A single turn carries every row of the set below to another of its rows. Some are shown first; where does it send the rows asked next?
Q_476: | -138 | -127 | -183 |   43 |  -45 |   90 |   60 | -115 | -356 |  212 |   47 | -160 |   97 |   19 |  127 |  -32 |  158 | -252 |  184 |   26 | -285 |  -99 |   59 |  -52 | -148 |  182 |  -33 | -331 |  146 |  -29 |   57 |
Q_577: | -143 |  -22 |   37 |  151 |  -31 |   18 |  -60 |  -74 | -289 |   98 |  278 |  142 |  -12 | -321 |  -47 |  -12 |  -42 | -364 |   99 | -128 |  145 | -101 |  288 |  314 |  216 |  -96 |  -32 | -196 | -129 |   25 |  -41 |
Q_160: | -233 |   16 |   38 |    2 |   -2 |   77 |  -47 |  116 | -243 | -146 |  259 |  -18 | -209 |   69 |  209 | -368 | -380 |   66 |   17 |  -38 | -170 |  -54 |  218 |  162 |  141 |   -9 |  -86 |  123 |  -65 |  -95 | -233 |
Q_347: |   78 |  -95 |   40 |  257 | -299 |   17 |  181 |   52 |   -3 | -213 |  290 |   56 |   -5 |  -12 |  155 |   64 | -393 |  -31 |  142 | -250 |  -98 |  163 |   41 |  212 |  -57 |   91 |    6 |  -10 |  104 |   37 |   46 |
Q_497: |  -88 | -126 |  417 |   58 | -170 |  237 | -103 |  -58 |   61 |  146 |  151 |  138 |  -68 |  -81 |    7 |  -39 |  209 | -141 |  -18 |  -20 | -129 |  -52 |    2 |    3 |   -8 |  146 |  116 |  123 |   74 |  143 |  -68 |
Q_733: |  -75 | -114 |  -44 |  149 | -131 |   38 | -146 |  -71 | -284 |  119 |  274 |   92 |   52 | -282 |  -43 |    7 | -105 | -329 |   59 | -168 |  111 | -144 |  321 |  321 |  163 | -130 | -127 | -210 |  -83 |  -13 |   32 |
Q_204: |   18 |  156 |   98 |   -8 |  130 |  251 | -161 | -106 | -218 | -118 |  137 | -126 |  221 |  296 |  159 | -163 |  -66 |  208 |  254 |   42 |  -17 |  -77 |   67 |   67 |    9 |  -63 |   20 |   95 |  -30 |   80 | -102 |
Q_720: |  -67 | -145 | -132 |  107 |  -63 |   60 |  184 | -168 | -342 |  170 |   76 | -101 |   74 |    1 |  147 |  -40 |  141 | -266 |  189 |  -33 | -359 |  -91 |   48 |   -5 | -179 |  237 | -114 | -293 |  155 |  110 |   80 |
Q_111: |  -20 |   10 |   26 |  209 | -254 |   36 |  197 |   74 |  -59 | -230 |  293 |   71 |  -19 |   10 |  212 |   30 | -469 | -107 |  173 | -183 | -123 |  166 |   76 |  140 |  -19 |   32 |   33 |   72 |   83 |   88 |   68 |
Q_970: |  -29 |   -1 | -271 |  160 |    0 |    3 |  192 |  -74 | -188 |   41 |  -56 |  -77 | -103 | -238 |    4 | -482 | -257 |  -53 |  -60 |  -49 | -109 |   71 |  335 |   -1 |  140 |  -83 | -110 | -136 |  -70 |  208 |  -77 |
Q_892: |   88 |   85 |  159 |  -75 |  107 |  280 | -167 | -115 | -195 |  -68 |  233 | -123 |  150 |  163 |   80 | -116 |  -64 |  282 |  156 |  -18 | -201 |  -12 |   -1 |  -63 |   -6 | -183 |   12 |   63 |  -12 |   76 | -194 |
Q_532: | -252 |   45 |   26 |  -19 |   84 |   -2 |  -51 |  132 | -123 | -160 |  111 |   47 |  -94 |  142 |  237 | -423 | -359 |  -12 |  -69 |   -2 | -153 | -141 |  298 |  225 |    3 |  -45 |  -41 |   80 | -119 |   -8 | -117 |
Q_168: |    9 |  -91 | -263 |  146 |    0 |  -41 |  172 |  -19 |  -86 |  -34 |  -42 | -115 |   -7 | -174 |   35 | -404 | -270 | -175 |   14 |   -8 |  -97 |  -65 |  364 |  137 |  119 | -150 | -231 | -144 |  -94 |  264 | -100 |
Q_723: |  305 | -117 | -130 |   75 |   15 |  320 |    0 |  -43 | -251 |  158 |  -19 |   13 |   91 |  -13 |  116 | -363 |  223 |  -21 |   -4 | -103 | -217 |  167 |   -6 |   16 |   79 | -133 | -109 | -157 | -222 |   69 |  -59 |
Q_931: |   97 |   96 |  197 |   16 |  164 |  305 | -114 |  -44 | -166 |  -14 |   38 | -146 |  148 |  232 |   78 |  -76 |  -21 |  242 |  136 |   10 | -137 |  -71 |   36 |    1 |  -45 |  -28 |  134 |  119 |   11 |   83 | -177 |
Q_418: |  -68 |  -48 | -170 |   55 |  -61 |    6 |  199 | -154 | -347 |  153 |   52 |  -88 |  134 |   58 |  157 |  -46 |  165 | -317 |  196 |  -78 | -347 |  -81 |   52 |   -6 | -129 |  206 |   22 | -303 |   75 |   15 |   10 |
Q_136: |   11 |  -45 |  153 |  266 | -257 |   62 |  197 |   30 | -151 | -203 |  255 |  -13 |    8 |  -18 |  225 |  142 | -343 |  -58 |  176 | -227 | -166 |  103 |   49 |  244 |  -80 |  162 |  -24 |  -38 |  161 |  104 |   24 |
Q_749: |  -78 |   -7 |  352 |  -30 | -122 |  166 |  -79 |  -82 |  124 |  131 |  196 |  209 |  -58 |  -74 |   38 | -143 |  219 | -187 |   40 |   20 |  -75 |  -44 |  -22 |  -18 |    8 |  162 |  197 |   80 |   61 |  140 |  -81 |
Q_445: |  -30 |  -36 | -178 |   -9 |  -62 |   61 |  156 | -109 | -388 |  198 |   47 | -133 |  172 |  -16 |  113 |  -60 |  208 | -154 |  147 |    9 | -272 | -117 |   18 |  -55 | -182 |  155 |  -55 | -328 |  100 |  -21 |   53 |
Q_109: | -120 |  -98 |  345 |   24 | -153 |  192 |  -90 |   -7 |  117 |  104 |   79 |  179 |  -85 |  -41 |   -9 | -124 |  136 | -100 |   14 |   58 | -149 |  -34 |  -42 | -101 |   28 |  133 |  205 |   98 |  142 |   48 |  -14 |
Q_941: | -146 |    2 |  103 |   62 |   11 |   70 |  -61 |  173 | -152 | -196 |  146 |   84 | -124 |   42 |  304 | -416 | -407 |   42 |  118 |  -76 |  -98 | -116 |  169 |  282 |   39 |  -26 |  -27 |  150 |   -4 |  -17 | -174 |
Q_911: |  319 |  -38 | -112 |   42 |   -7 |  280 |  -49 |   86 | -227 |   90 | -142 |  -15 |  207 |   77 |   36 | -245 |  226 |  -41 |   48 |  -39 | -147 |   76 |   38 |  102 |  214 |  -76 | -158 |    9 | -235 |   93 |  -74 |
Q_346: |  -76 | -120 |  -59 |  216 | -102 |  -11 |  -41 | -100 | -287 |  133 |  240 |  135 |   25 | -278 |  -29 |  -66 | -100 | -333 |  -24 |  -83 |  122 |  -99 |  274 |  291 |  187 | -184 |  -89 | -189 | -194 |  -43 |    4 |
Q_769: | -113 | -158 |  114 |  217 |  -55 |   15 | -104 |  -93 | -286 |  139 |  253 |  128 |  -15 | -318 |  -11 |  -54 |  -71 | -362 |   25 | -159 |   63 | -175 |  334 |  307 |  205 |  -62 |  -83 | -190 |  -41 |   43 |    9 |
Q_122: |  239 |  -50 | -128 |   46 |  -24 |  358 |   19 |   39 | -276 |  154 |  -85 |  -73 |   80 |   72 |   -4 | -302 |  275 |  -96 |   54 |   53 | -166 |   21 |   63 |   94 |   47 |  -38 | -201 | -172 | -266 |  116 |  -54 |
Q_647: |   22 |   19 | -297 |  143 |   45 |  -35 |  205 |  127 |  -39 |   22 |  -74 |  -65 |   -6 | -185 |   24 | -415 | -147 |  -53 |  -19 |  106 |  -92 |   87 |  283 |  139 |   88 |  -91 | -191 | -127 |  -68 |  261 |  -86 |
Q_278: |  -93 |  -61 |  346 |  -70 | -108 |  238 |  -94 |   47 |  109 |  149 |  193 |  125 |  -15 |  -21 |   91 | -133 |  141 |  -91 |   24 |    7 |  -89 |  -36 |   18 | -134 |   48 |  158 |  194 |  161 |  127 |   24 |  -74 |
Q_336: |   38 |    5 |   65 |  148 | -215 |   -4 |  234 |   31 |  -45 | -213 |  286 |    8 |  -10 |   38 |  224 |  160 | -329 | -162 |  131 | -248 | -151 |  157 |   44 |  193 |  -82 |  124 |   22 |    7 |   52 |   77 |  -17 |

Q_931 moves to Q_122
Q_749 moves to Q_418
Q_911 moves to Q_647
Now find these:
Q_720 moves to Q_769
Q_278 moves to Q_445
Q_109 moves to Q_476
Q_892 moves to Q_723

A single turn carries every row of the set below to another of its rows. Some are shown first; where does it send the rows asked next?
Q_731: |  269 | -136 |   28 |  182 |  124 |  178 | -220 | -283 |  144 |  -89 |  112 | -189 |
Q_759: |   81 |   22 |   61 |   72 | -256 |  110 | -135 | -272 |   64 | -181 |  348 |  152 |
Q_891: |  -31 |   -5 |   23 |  158 |   49 | -116 |  135 | -246 |  126 |  271 |  274 | -192 |
Q_354: |  -57 |   50 |  -29 |  336 |  -79 | -107 | -133 |   11 | -217 | -142 |  -18 | -124 |
Q_727: |  -23 |   71 |  -95 |   10 |   15 |  -31 |  130 | -269 |  243 |   28 |  365 | -150 |
Q_625: |  122 | -147 | -101 |  290 | -185 |  222 |  -34 | -289 |  -17 |   28 |  -60 | -137 |
Q_518: |  -91 |  144 |   -8 |  134 | -122 | -160 | -185 |   61 |  -66 |   36 |  -76 | -198 |
Q_764: |   85 | -220 |   -1 |  168 | -120 |  165 | -240 |  -29 | -129 | -220 |  175 |  126 |
Q_571: |  -19 |  -66 |  -92 |   33 |  142 |  -96 |   99 | -139 |  241 |  149 |  314 |    2 |
Q_251: |  131 |   74 |  215 |  233 |   67 |   58 |   13 | -151 |   92 |  221 |  -69 |    5 |
Q_661: |  230 |  -84 |  109 |  137 |  -16 |    4 | -247 | -281 |  299 | -144 |  119 |  -67 |
Q_263: | -115 |   60 | -114 |  218 | -126 |  -39 | -167 |  -57 |  -65 |  231 |  -38 | -287 |
Q_93: | -104 |  -25 |   72 |   36 | -178 |   80 | -145 |   12 |   42 |  -81 |  362 |  169 |
Q_933: |  -94 |   78 |   -5 |  315 |  -64 | -135 | -135 |  119 |  -11 |   88 |   71 | -274 |
Q_628: | -114 |  197 | -105 |  253 |   19 | -152 | -174 |   88 |  -59 |   26 |  -76 |  -66 |
Q_986: | -111 |   91 | -145 |  229 |   49 | -176 | -224 |   37 | -135 |  -30 |   11 |  -96 |
Q_505: |  -19 |  -40 |  -83 |  108 | -360 |   96 | -158 |  -67 |  114 | -137 |  223 |  233 |
Q_193: |   73 |  -69 | -128 |  247 | -167 |   74 |   -4 | -314 |   21 | -105 | -223 |  -27 |
Q_24: |  -64 | -122 | -115 |   45 |   98 |  -72 |   73 | -198 |  113 |  235 |  362 |   23 |
Q_495: |   34 |  163 |  -49 |  -92 |  116 |  102 |   24 | -278 |  115 |   84 |  303 |  -13 |
Q_375: |  136 |  273 |   30 |  166 |   30 |   26 | -181 | -263 |  135 |   28 | -120 |  -88 |
Q_844: |    4 |   47 |  -28 |   67 | -332 |   93 | -233 | -104 |    9 |  -94 |  260 |  237 |
Q_97: |  129 | -156 |   76 |  336 | -289 |  109 | -143 | -214 |  122 |  126 |  -71 |  -18 |
Q_45: |  160 |  177 |  149 |  217 |   23 |  225 | -103 | -189 |   44 |  167 |  -40 |  -98 |
Q_64: |   20 |   -2 |   24 |  168 | -235 |  185 |  -28 |  -13 |  -44 | -253 |  243 |  173 |
Q_708: | -221 |   18 | -134 |  -17 |   42 |  -66 |  169 | -157 |   64 |  131 |  239 |  -12 |
Q_349: |  -33 |  -30 |  -52 | -124 |  113 | -110 |  155 | -191 |  153 |   51 |  245 |  -94 |
Q_995: |  234 | -219 |   13 |  171 |  203 |   88 |  -34 | -271 |  108 | -124 |   59 |    4 |
Q_871: |   17 | -118 |   65 |  -18 | -323 |  110 |  -70 |  -43 |    1 | -199 |  211 |  197 |
Q_812: | -239 |   58 | -170 |  162 | -141 | -151 | -226 |   40 |  -36 |  -81 |   99 | -163 |

Q_375 moves to Q_97
Q_812 moves to Q_93
Now find these:
Q_871 moves to Q_349
Q_193 moves to Q_661
Q_844 moves to Q_24
Q_933 moves to Q_64
Q_628 moves to Q_505
Q_263 moves to Q_764
Q_354 moves to Q_759
Q_625 moves to Q_731

